Each row has a name. After each piece below comes the name of the row it's from. Each question is about the rows just above it.

B: [ 93 139 137 159 178]
D: [137 139 129 162 177]
A: [119 187 156 161 211]
L: [129 139 137 159 178]
F: [131 137 129 130 123]
M: [102 136 119 187 153]
Which row holds [129 139 137 159 178]? | L
find: [119 187 153] | M
The row with [129 139 137] is | L
find: [ 93 139 137 159 178] | B

Y: [ 98 188  59 145  68 205]
R: [ 98 188  59 180 175 103]
K: [140 180  98 188  59 102]
E: [ 73 189  50 198 106 169]
V: [ 98 188  59 180 140 139]
Where do [ 98 188  59 180 175 103] appear? | R
The row with [ 73 189  50] is | E
find: [189  50] | E
find: [ 98 188  59 180 140] | V

bebur: [148 151 149 141 129 116 104  95  92  96 106 122 139 155 163 162 152 135
 117 103  97 101 112 124 133 136 131 121 109 100  99 106 120 139 159 172
 176 170 157 141 128 120 118 120 123 125 124]
kula: [148 151 149 141 129 116 104  95  92  96 106 122 139 155 195 188 152 135
 117 103  97 101 112 124 106 136 131 121 109 100  99 106 120 139 159 172
 176 170 157 141 128 120 118 120 123 125 124]
vaf: [107  99  91  84  81  82 125 118 118 123 132 141 147 147 141 130 119 111
 111 118 131 147 158 162 161 155 151 148 146 144 141 134 128 123 123 127
 133 137 137 131 122 114 109 111 119 131 143]
Pim: [147 165 177 178 169 155 141 131 129 134 146 163 179 191 195 188 172 153
 136 129 132 142 154 163 163 158 149 138 129 120 114 109 106 106 108 110
 111 107 100  91  84  81  82  84  85  83  78]
Which row holds [148 151 149 141 129 116 104  95  92  96 106 122 139 155 163 162 152 135
 117 103  97 101 112 124 133 136 131 121 109 100  99 106 120 139 159 172
 176 170 157 141 128 120 118 120 123 125 124]? | bebur
find: [147 165 177 178 169 155 141 131 129 134 146 163 179 191 195 188 172 153
 136 129 132 142 154 163 163 158 149 138 129 120 114 109 106 106 108 110
 111 107 100  91  84  81  82  84  85  83  78] | Pim
find: [154 163 163 158] | Pim
find: [107 100  91  84  81  82] | Pim
The row with [123 132 141 147] is | vaf
find: [138 129 120 114 109 106 106] | Pim
[148 151 149 141 129 116 104  95  92  96 106 122 139 155 195 188 152 135
 117 103  97 101 112 124 106 136 131 121 109 100  99 106 120 139 159 172
 176 170 157 141 128 120 118 120 123 125 124] is in which row? | kula

bufo: [105 137 157 111 111 141 154 174 127 141 179]
nozud: [173 177 108 113 125 115 127 163 162 141  88]
fivol: [131 179  99 139 118 129 161 139 183 167 127]
zan: [127 166 111 154 111 141 157 141 174 179 127]
Bofe: [ 51 100 129 147 131 140 156  73 122 119 199]
find: [111 154 111 141 157 141 174 179 127] | zan
[131 179] is in which row? | fivol

ven: [113 106 142 155  97  90 167 104 125 100 120 114 115  93 155 103 107 119
 131 162 165 136 101 139 117 119 146]
lumak: [145 109  79 103 183 180  94 165 200 137 142 157 130 118 136 112 154 148
 146 112 162 135 168 155 179  78 195]
guza: [169 134 207 125 129 132 128 138  82 108 147 138 201 142  98 135 158 145
 141 123 158 184 137 170 131 202  84]
tep: [ 89 143 133 129 133 134 135 135 131 130 106 135 101 145 121 143  92 105
 116 141  95 101 148  69 133 135 131]
nofip: [157 184 137 170 131 134 135 135 131 130 106 135 101 145 121 143  92 105
 138 141  95 101 135  69 133 135 131]
logu: [113 106 142 155  97  90 167 104 125 100 120 114 115  93 155 103 107 119
  93 105  87 114 103 113  95 143 127]
Which row holds [158 184 137 170 131]? | guza
find: [ 89 143 133 129 133 134 135 135 131 130 106 135 101 145 121 143  92 105
 116 141  95 101 148  69 133 135 131] | tep
find: [107 119 131 162 165] | ven
The row with [ 95 101 135] is | nofip

vokod: [ 51 111 137 115 124 128 158  99 183 159 130 125 122 141 119 113 126 116
 106]
pepa: [180 122 103 119 132 128 140 112 106 140 122 144 165 141 147 133 125 135
  65]
nivo: [143 162 110 116 124 134 138 134  87 153 122 103 128 156 113 117 137 119
 137]
Tunid: [108 172 117 104 110 123 121 108 112 110 160 129 121 142 112 140 134 138
 124]
Vedal: [152 160 135 108 140 120  73 134  85 125 112 121 105 128 116 102 116 144
 199]
pudoz: [131 203 134 130 132 126 115 126  82 128  81 122 134 190 119 106 140 136
 108]
kunez: [168 138 136 141 122 138 171 148 102  97 107 132 125  89 123 114 127 112
 139]
Dez: [130 132 126 115 126  81 128  81 122 134 190 128 153 140 154 134 125 136
 124]
pek: [143 104 134 110 126 142 103 132 122 167 148 128 114 121 130 113 158 141
 149]
Which row holds [167 148]? | pek
find: [110 123 121 108 112 110 160] | Tunid
find: [108 140 120  73 134  85] | Vedal
Where do [106 140 122 144] appear? | pepa
[130 132 126 115 126  82 128  81 122 134 190] is in which row? | pudoz
find: [134 125 136 124] | Dez

nege: [ 73 183  98 166 136 128 161 130 151 142 188]
Gumed: [183  96 166 149 153  68  99 146 108  77 190]
fol: [ 90 213 116 136 153  68  99 108  77 146 190]
Where do [136 128 161 130 151 142] appear? | nege
find: [146 108  77] | Gumed
find: [183  98 166] | nege
find: [ 90 213] | fol
find: [ 90 213 116 136 153  68  99 108] | fol

sagi: [151 143 107 150 159 144 123 167 189 151  80 151 100 117]
pidan: [ 81 117 157 113 112 120 133 126 118  95 147 106 162  45]
zag: [ 81 117 157 113 112 120 133 128 118  95 147 106 162  45]
kiz: [164  70 165  79 173 163  83  81 163 162  90 204  83 127]
Puger: [103 165 112 160  96 109 156 150  90 107 155  78 152 137]
zapiv: [167  84 148  95 163 156  91  99 161 163  97 189  91 137]
Nudok: [167  84 148  95 163 156  91  99 161  89 161 104 160  94]
Tak: [156 112 130 123 173 156 100 141 202 155  79 171  95 109]
voro: [ 75  99 171  97 110 121 125 106 110  89 151 109 163  50]
simub: [158  41 179  65 191 182  49  79 183 161  77 211  79  87]
dad: [ 98 120 144 111  91 109 106 125 110  99 181  96 162 136]
The row with [167  84 148  95 163 156  91  99 161  89 161 104 160  94] is | Nudok
[167  84 148  95 163 156  91  99 161 163  97 189  91 137] is in which row? | zapiv
find: [125 106 110] | voro

fisi: [120 129 156 132 122 127 113 124 116 119 127  90 130 114  92]
Devun: [127 113 156 129 132 120 124 141 129 113 116 130  90 134 148]
posuk: [127 113 156 129 132 120 124 122 122 120 121 128 125 131 172]
tizol: [127 113 156 129 132 120 124 122 122 120 121 128 125 130 140]
find: [ 90 130] | fisi
Which row holds [127 113 156 129 132 120 124 141 129 113 116 130  90 134 148]? | Devun
Which row holds [127 113 156 129 132 120 124 122 122 120 121 128 125 130 140]? | tizol

varuf: [132 140  92 210 184]
tute: [139  92 210 184  52]
Fadam: [132 140  92  92  52]
find: [140  92 210 184] | varuf
find: [132 140  92 210 184] | varuf
find: [140  92  92] | Fadam
[132 140  92  92] is in which row? | Fadam
find: [139  92 210 184] | tute

Tidev: [143 115 110 124 108 152 160 148 135 130  75 132 110  72 152 156 117  99
 115 155 116 111 191 122 117 132  84 137 140 128 125 130 116  98 110 138
 119  97  97  89 133 148 166 118 157 122 136 133 134 127 164 104 112 118
 117 111 115 129]
nes: [143 146 125 150 169 142 153 123 135  70 116 140 110 119 101 100 160 125
 107 143 140 137 141 122 148 112 135 128 102 137 124 112 116 105 110  97
 119 138  97 113  90 130 166 103 151 143 131 133 120 121 124 162  97 162
 148 163 157 118]
Talaf: [143 146 125 150 169 142 153 123 135  70 116 140 110 119 101 100 160 125
 107 143 140 137 141 122 148 112 135 128 102 137 112 124 116 105 140 106
 114 150 144  97  79 148 150 134 137 158 125  96 113 127 144 133 134  75
 148 158 136 118]
gunat: [143 146 125 150 169 142 153 123 135  70 116 140 110 119 101 100 160 125
 107 143 140 137 141 122 148 112 135 128 102 137 112 124 116 105 140 106
 114 150 144 130  79 148 150 134 137 158 125  96 113 127 144 133 134  75
 148 158 136 118]
sis: [143 146 125 150 169 142 153 123 135  70 116 140 110 119 101 100 160 125
 107 143 140 137 141 122 148 112 135 128 102 137 112 124 116 105 140 106
 114 150 104 113 111 166 158 123 170 132 154 104 134 114 151 111 119 110
 135 140 136 113]
The row with [143 146 125 150 169 142 153 123 135  70 116 140 110 119 101 100 160 125
 107 143 140 137 141 122 148 112 135 128 102 137 112 124 116 105 140 106
 114 150 144 130  79 148 150 134 137 158 125  96 113 127 144 133 134  75
 148 158 136 118] is | gunat
find: [ 97 119 138  97] | nes
Where do [143 146 125 150 169 142 153 123 135  70 116 140 110 119 101 100 160 125
 107 143 140 137 141 122 148 112 135 128 102 137 112 124 116 105 140 106
 114 150 144  97  79 148 150 134 137 158 125  96 113 127 144 133 134  75
 148 158 136 118] appear? | Talaf
Where do [ 75 132 110  72 152 156 117  99 115 155 116] appear? | Tidev

Fumo: [127 142 116  80 100 150  97  47  91]
Meku: [118 161 111  91 107 143 118  89  70]
Fisa: [161 110  91 107 143 197 186  76  91]
The row with [142 116  80 100 150] is | Fumo
find: [161 111  91 107 143] | Meku
Where do [142 116  80 100] appear? | Fumo
Which row holds [107 143 118  89]? | Meku
find: [161 110  91 107 143 197] | Fisa

Fofab: [103 123 141 141 151 178 134 172 160  99 115 141 168 140 125 103 150 125
 123 153 109 108 127 154 123 113 105 129 119  99 132 119 110 133 113 113]
zin: [174 139 129 117 138 114 157 127 139 126 119 126  87 117 166 117 134 154
 132 136  98 106 150 145 151 125 130 114  87 173 131 145 141 121 104 153]
pumed: [145 111 141 113 123 121 142 115  84 137 139  83 111 117 142 161 120 143
 117 140 126 104 125 132 127 131 149 165 150 177 126 142 166 126 106 156]
tateg: [ 97  94 127 134 126 161 113 115 106 132 158  94 165 131 106  97 133 121
 165 129 131 134 105 132 109 167 124 160 154 154 125 141 147 139 118 136]
Ses: [102 117 136 121 121 125 144 132 104 130  85 140 194 152 126 138 103 132
 121 169 105 123 111 128 119  90 128 147 143 129 119 163 121 122 124  99]
mifif: [124 173 121 143 119 177 137 149 167 125 130 136 106 111 132  97 146 129
 130  91 162 169 123 151 145 121 128 134 118 128 109 103 123 141 141 154]
tefu: [ 97  94 127 134 105 161 113 115 106 132 158  94 165 158 106  97 133 121
 122 129 131 134 105 132 109 167 124 160 154 154 125 141 147 139 118 135]
Kego: [ 88 140 128 117 131 178 134 172 160  99 115 141 168 140 125 103 150 125
 123 153 109 108 127 154 123 113 105 129 123  94 125 147  93 126 168 103]
Niza: [119 178 137 149 114 107 141 122  94 149  75 156 153 152 134 157  99 114
 140 161 137 153 115 110 114 117 114 122 133 107 130 151 106 122 142  99]
Todu: [174 158 134 125 141 131 166 131 158 115  97 131  92 116 155 110 148 141
 113 138 106 104 159 155 150 106 129 110 108 153 121 131 126 117 104 140]
Which row holds [103 123 141 141 154]? | mifif
find: [154 132 136  98 106 150 145] | zin
The row with [126 104] is | pumed
[ 97  94 127 134 105 161 113 115 106 132 158  94 165 158 106  97 133 121
 122 129 131 134 105 132 109 167 124 160 154 154 125 141 147 139 118 135] is in which row? | tefu
find: [119 177 137 149] | mifif
[ 84 137 139  83 111 117 142] is in which row? | pumed

Mos: [142 120 124 103 159 123 139 107 115 165 170 152 212 139 122 139  77 138
  92 103  99 129 149 150 116 184  85]
mozeg: [129 136 154 104 145  89 177 107 115 165 170 152 212 139 122 139  77 138
  92 103  99 129 149 150 116 184  85]
Napav: [160 136 117 113 136 105 187 106 132 146 164 142 163 123 155 114  99 160
  99 122 134 119 165 112 115 191 109]
Koz: [152 124 105 122 133  83 142 120 123 103 159 127 135 150 169  91  87 134
  84 120 122 112 185  99 106 153 128]
bovir: [118 122  85  75  68 111 123 171 199 122 151 128 174  95 123 121  85 161
 119 130 102 119 184 124 156 107 112]
muf: [132 111 139 135 150 123 122 126  84 118 145 134  79 160 124 164 143  95
 104 150 104  94 104 135  76 135 148]
Where do [132 111 139 135 150 123 122] appear? | muf
find: [142 120 123 103 159] | Koz
[123 155] is in which row? | Napav

